Each row has a name. Each question is about the rows just above it.

[136 114 154 153 124  80 169 171 169 172  89 102 154 123  61 155 125 107
 177 136 121  99  95 100 138 101  83 127 127 126] : kuza
[132 103 173 146 123 100 142 149 188 186 114 133 137 138  87 154 114 131
 177 127 106 139  53  81 155  89 109 100 169 112] : Mon
[126 102 175 165 105  86 125 149 184 175  99 135 155 139  97 156 119 115
 172 126 106 153  71  71 151 106  92 137 166 132] : nibo
[157 150 104 111 121 170 157 145 142 169 128 135  84 139 132  91 153 128
 133 133 143  91 110 116 155 125 145 125 134  50] : deg
How many entries does [157 150 104 111 121 170 157 145 142 169 128 135  84 139 132  91 153 128
 133 133] have? -> 20
Number of entries in [132 103 173 146 123 100 142 149 188 186 114 133 137 138  87 154 114 131
 177 127 106 139  53  81 155  89 109 100 169 112]: -> 30
How many entries does [157 150 104 111 121 170 157 145 142 169 128 135  84 139 132  91 153 128
 133 133 143  91 110 116 155 125 145 125 134  50] have? -> 30
Number of entries in [132 103 173 146 123 100 142 149]: -> 8
Count the entries of [136 114 154 153 124  80 169 171 169 172  89 102 154 123]: -> 14
Number of entries in [136 114 154 153 124  80 169 171 169 172  89 102 154 123  61 155 125 107
 177]: -> 19

[138 111 107 146 127 161 111 136 154 179 122 147 109 212  72 135 142 126
 103  97 166  82 179 140 181 152 126 120 115  91] = zoleb
[113 150 155 138 146 120 132 129  92  82 129 113 140  54 173 121 111 128
 134 146  91 153  90 121  90 109 108 117 132 145] = Fabe
[ 97 130 108 150 122 137  74 180 101 130  75 117 136  49 132 154 183 161
 177 179 100 112  51 172  98  82 130  59 114 179] = gez
[113 149 133 168 116  92 152 142 139 102 165 105 176 130 146 121 161 135
 160 132 126 118 143 151 148 150 131 125 128 176] = luro
[138 111 107 104 127 161 111 136 154 179 122 147 109 212  72 135 142 126
 103  97 166  82 179 140 181 152 126 120 115  91] = lel
Number of entries in [138 111 107 104]: -> 4
How many entries does [113 150] have? -> 2

[131 108 169  89 134  91 173 147 130 148] = dis
[129 132 172 135 109 122 159 157 175 122] = Timu
[129 132 172 135 109 122 173 158 140 121] = bas
Count the entries of [129 132 172 135 109 122]: -> 6
Number of entries in [129 132]: -> 2
Count the entries of [129 132 172 135 109 122 173]: -> 7
Number of entries in [129 132 172 135 109 122 159 157 175 122]: -> 10
Count the entries of [129 132 172 135 109 122 173 158]: -> 8
Count the entries of [129 132 172 135 109]: -> 5

[104 131 129 114 121 136 137 117 142] = Gikel
[134  94 139 132 134 138 125 112 132] = Mige
[116 135  61 145 114 142 105 150 131] = Ses
[124 128 117 118 133 122 131 121 141] = dibas
[122 139 130 131 113 129 105 145 140] = simez
[123 119 145 119 137  82 149 106 129] = mipe
[127 120 126 118 133 122  86 117 125] = zef
[118 109 112 121 135 133 119  96 138] = dafop
How many entries does [127 120] have? -> 2
How many entries does [134  94 139 132] have? -> 4
Number of entries in [116]: -> 1

[ 79 114  96 122] = Bofep
[121 109 120 121] = bes
[121 109 122 121] = keku
How many entries does [121] have? -> 1
How many entries does [121 109 122 121] have? -> 4
How many entries does [79] have? -> 1

[127 126 126 124 127 130 136 137 137 137 135 128 124 120 116 112 109]  fub
[138 149 164 175 185 187 188 180 179 173 163 164 167 159 155 153 147]  feruv
[111 149 164 175 185 187 188 180 179 173 163 164 167 159 155 153 147]  Nekov
[138 138 136 137 139 137 132 134 133 131 132 132 129 132 134 137 138]  bime
How many entries does [138 138 136 137 139 137 132 134 133 131 132 132 129 132 134 137 138] have? -> 17
Number of entries in [138 149 164 175 185 187 188 180 179 173 163 164]: -> 12
Count the entries of [111 149 164 175 185 187 188 180 179 173 163 164]: -> 12
Number of entries in [138 138 136 137 139]: -> 5

[156 119 165 113 152 144] -> sos
[161  98 117  98 149 138] -> pove
[ 79 136  61 151 123 133] -> dudo
[ 88 146  97 155 108 137] -> Nis
[129 130 160 130 138 144] -> bivof
[116 132 111 124 160 136] -> Rabub
[153 118 178 120 164 144] -> geru
[116 132 111 124 160 141] -> Vuba
[156 116 166 106 172 145] -> Rov
[116 130 111 124 160 136] -> moz
Count the entries of [116 130 111 124]: -> 4
Number of entries in [156 116 166 106 172]: -> 5
Number of entries in [ 79 136  61 151 123]: -> 5
Count the entries of [153 118 178 120 164 144]: -> 6
Count the entries of [156 116 166 106 172 145]: -> 6

[121  74 125 128] : kera
[143  63 138 141] : Nez
[130 104 137 136] : rabug
[100 155 111  88] : rodam
[130 104 137 138] : Kosov
[ 93 175 135 121] : zek
[128  95  44 160] : begog
Count the entries of [130 104 137]: -> 3
Number of entries in [100 155 111]: -> 3
Count the entries of [130 104 137]: -> 3
How many entries does [143  63 138 141] have? -> 4
Number of entries in [121]: -> 1

[142  66 126 128 133 114 124 129 118 127  88 127 129 189 129 127 129 128
 132 131 128 119 131 133 144 156 133 131 118 128 119 127 130 128 127 133
 131 126 128 107 130 118 132 129 127 129 129 122] = Zirar
[103  66 126 128 133 114 124 129 118 127  88 127 129 189 129 127 129 128
 132 131 128 119 125 133 144 156 133 131 118 128 119 127 130 128 127 133
 131 126 128 107 130 118 132 129 127 129 129 122] = zat
[103 191 140 130 123 146 133 126 141 122 159 129 126  52 126 129 127 128
 124 127 122 140 125 117 108  73  96 127 140 127 141 132 124 129 129 124
 122 132 127 164 126 140 116 128 142 123 127 135] = turu
Number of entries in [103 191 140 130 123 146 133 126 141 122 159 129 126  52 126 129 127 128
 124 127 122 140 125 117 108  73  96 127 140 127 141 132 124 129 129 124
 122 132 127 164 126]: -> 41
Number of entries in [103  66 126 128 133 114 124 129 118 127  88 127 129 189 129 127 129 128
 132 131 128]: -> 21
Count the entries of [103  66 126 128 133 114 124 129 118 127  88 127 129 189 129 127 129 128
 132 131 128 119 125 133 144 156 133 131 118 128 119 127 130 128 127 133
 131 126 128 107 130 118 132 129 127 129 129 122]: -> 48
Count the entries of [103  66 126 128 133 114 124 129 118 127  88]: -> 11
Count the entries of [103 191 140 130 123 146 133 126 141 122]: -> 10
Number of entries in [142  66 126 128 133 114 124 129 118 127  88 127 129 189 129 127 129 128
 132 131 128 119 131 133 144 156 133 131 118 128 119 127 130 128 127 133
 131 126 128 107 130 118 132 129]: -> 44
How many entries does [103  66 126 128 133 114 124 129 118 127  88 127 129 189 129 127 129 128
 132 131 128 119 125 133 144 156 133 131 118 128 119 127 130 128 127 133
 131 126 128 107 130 118 132 129 127] have? -> 45

[126 117 134 126 132 133 124 128 124 129 134 123 130 134 130 130 132 129
 136 120 138 127 115 116 127 123 169 106] = fut
[126 117 134 126 132 133 124 128 124 129 134 123 130 134 130 130 132 129
 136 120 138 130 116 127 124 135 124 134] = mal
[133 128 128 117 123 140 130 126 128 142 130 114 128 136 124 123 142 126
 128 126 127 135 139 132 127 123 119 127] = Kedu
[126 117 134 126 132 133 124 128 124 129 134 123 130 134 130 130 132 129
 136 120 138 127 115 116 127 133 128 119] = damer
[122 139 135 118 118 136 133 129 122 113 134 136 133 150 149 120 134 160
 133 131 101 124 133 128 133 144 128 112] = rogo
[128 132 134 125 125 143 118 134 142 127 125 132 130 126 113 112 128 131
 122 127 128 128 129 125 120 115 133 131] = galel
[133 128 128 117 123 140 130 126 128 142 130 114 128 136 124 123 142 126
 128 126 127 135 131 125 129 121 117 116] = Sege
Number of entries in [133 128 128 117 123 140 130]: -> 7
How many entries does [133 128 128 117 123 140 130 126 128 142 130 114 128 136 124 123 142 126
 128 126 127 135 131 125 129 121 117 116] have? -> 28
How many entries does [126 117 134 126 132 133 124 128 124] have? -> 9
Number of entries in [126 117 134 126 132 133 124 128 124 129 134]: -> 11
Number of entries in [126 117 134 126 132 133 124 128 124 129 134 123 130 134 130 130 132 129
 136 120 138 127]: -> 22

[ 63  89 129 174 183 120  48 118 151]  torul
[150 149 127 110  87 122 129 132 147]  gem
[168 177 129 116  71 117 111 132 157]  gudaz
[168  87 130 151  45 135 178 112 153]  Suvum
[169 112 127 157  92 123 201 123 109]  gek
[153 148 128 103 138 138 122 118 118]  pelem
[157 105 129 147  85 130 162 119 133]  riv
Number of entries in [157 105 129 147  85]: -> 5
How many entries does [168  87 130 151  45 135 178 112 153] have? -> 9
Number of entries in [168  87 130 151]: -> 4
Number of entries in [157 105 129 147  85 130]: -> 6
How many entries does [169 112] have? -> 2
Number of entries in [169 112 127 157  92 123 201 123]: -> 8
Number of entries in [150 149 127 110  87 122 129 132 147]: -> 9

[130 134 154 129 130 137 144 143 147 129 127 148 131 145 131]  fivet
[130 134 154 129 130 137 140 143 147 129 127 148 131 145 131]  nin
[130 134 154 129 130 137 144 143 147 170 127 148 131 145 131]  neni
Count the entries of [130 134 154 129]: -> 4
Number of entries in [130 134 154 129 130 137 140 143 147 129 127 148 131]: -> 13
Number of entries in [130 134]: -> 2
Number of entries in [130 134 154]: -> 3
Number of entries in [130 134 154 129 130 137 144 143 147 129 127 148 131]: -> 13
Count the entries of [130 134 154 129 130 137 144 143 147 129 127 148 131 145 131]: -> 15
Count the entries of [130 134 154 129 130 137 140 143 147 129 127 148 131 145 131]: -> 15

[ 72  74  63 190] -> nupos
[152 164 166  94] -> vazes
[150 153 154 105] -> mari
[103  99  89 167] -> nik
[113  98  86 158] -> Rifa
How many entries does [103  99] have? -> 2
Count the entries of [72 74]: -> 2

[177 186 171 108] -> kezad
[180 165 170 108] -> dopon
[173 181 166 110] -> Vatul
[180 189 170 108] -> penu
How many entries does [180 165 170] have? -> 3
Count the entries of [177 186]: -> 2
Count the entries of [177 186 171 108]: -> 4
Number of entries in [177 186 171]: -> 3
Number of entries in [180]: -> 1
Number of entries in [180 189]: -> 2

[138 144 117  68 148  89 123 179 106  70 115 124] : mades
[ 88 197 154 166 144 172 121 124 105  60 116 100] : ginon
[138 144 117  68 148  89 123 179 106  57 150 104] : lal
Count the entries of [138 144 117  68 148  89 123 179]: -> 8
How many entries does [138 144 117  68 148  89 123 179 106  70 115 124] have? -> 12
How many entries does [ 88 197 154 166 144 172] have? -> 6
Number of entries in [138 144 117  68 148  89 123 179 106  57 150]: -> 11

[108 187 153 147 121 177 115 141 128 103  92 134 125  98 108 103 107 141
  89  84 119 167 102 178 144 152 123 103 130 143 141 104 104 166 157 151
  95 144  93 102 177 121 201 145 112 114  99  57 117 164 117 111 133 148
  82 112 130]  fabud
[107 164 152 136 150 131 107 181 137 125  82 129 141  99 111  86 115 168
 101  90 137 147 107 176 104 116 156 127 130 140 113 126 102 158 184 151
 108 138 103  98 146  97 170  97 100 117  74  84 116 141 144 126 165 131
 109 136 108]  Naf
[115 177 131 137 130 153  93 159 128 110 108 138 161 108 110  82 130 166
  77 101 128 185 111 148 126 172 130  97 125 152 125 109  78 157 155 113
  92 159  90 113 162 112 167 115 113 117 116  64 100 152 142 122 168 127
  85 130 107]  lavi
Number of entries in [107 164 152 136 150 131 107 181 137 125  82 129 141  99 111  86 115 168
 101  90 137 147 107 176 104 116 156 127 130 140 113 126 102 158 184 151
 108 138 103  98 146]: -> 41
Number of entries in [108 187 153 147 121 177 115 141 128 103  92 134 125  98 108 103 107 141
  89  84 119 167 102 178 144 152 123 103 130 143 141 104 104 166 157 151
  95 144  93 102 177 121 201 145]: -> 44

[126 133 126 114 133 120 130 124 146 130 136 129 129 134 147 128 126 125
 126 156 126 110 132 101 127 123 123 129 124 125 128 128 125 123  59 130
 128  96 148 128 118 128 124 127 128 129 127 114]  Lasa
[125 133 128 119 130 124 130 125 135 131 133 129 131 131 141 128 126 124
 126 141 127 129 130 101 127 122 123 130 125 133 127 129 126 126  79 129
 129  96 134 128 116 124 124 128 127 129 126 124]  rav
[125 134 127 121 129 121 130 124 134 130 130 129 131 131 139 128 126 123
 127 138 126 134 130 110 127 119 123 130 124 135 127 129 127 125  81 128
 129  91 125 128 114 123 124 128 127 129 127 128]  Repon
[127 133 126 117 133 132 130 122 137 130 127 128 130 133 162 128 126 123
 126 150 128 107 131 123 127 114 122 129 123 132 127 128 126 124  62 129
 128  91 131 128 117 132 121 130 127 128 130 107]  Kep
[125 134 127 118 131 122 130 126 139 130 133 129 130 132 141 128 126 125
 127 144 127 122 130 102 127 121 123 130 124 131 127 129 126 125  74 129
 129  96 139 128 116 124 125 128 127 129 126 123]  kunek
Number of entries in [127 133 126 117 133 132 130 122 137 130 127 128 130 133 162]: -> 15
Count the entries of [127 133 126 117 133 132 130 122 137 130 127 128 130 133 162 128 126 123
 126 150 128 107 131 123 127 114 122 129 123 132 127 128 126 124  62 129
 128  91 131 128 117 132 121 130 127 128 130 107]: -> 48
Count the entries of [125 134 127 118 131 122 130 126 139 130 133 129 130 132 141 128 126 125
 127 144 127 122 130 102 127 121 123 130 124 131 127 129 126 125  74 129
 129  96 139 128 116 124 125 128 127 129 126 123]: -> 48
How many entries does [127 133 126 117 133 132 130 122 137 130 127 128 130 133 162 128 126 123
 126 150 128 107 131 123 127 114 122 129 123 132 127 128 126 124  62 129
 128] have? -> 37
Count the entries of [125 133 128 119 130 124 130 125 135 131 133 129 131 131 141 128 126 124
 126 141 127 129 130 101 127 122 123 130 125 133 127 129 126 126  79 129
 129  96 134 128 116 124 124 128 127 129 126 124]: -> 48
Number of entries in [127 133 126 117 133 132 130 122 137 130 127 128 130 133 162 128 126 123
 126 150 128 107 131 123 127 114 122 129 123 132 127 128 126 124  62 129
 128  91 131 128 117 132 121 130 127 128]: -> 46

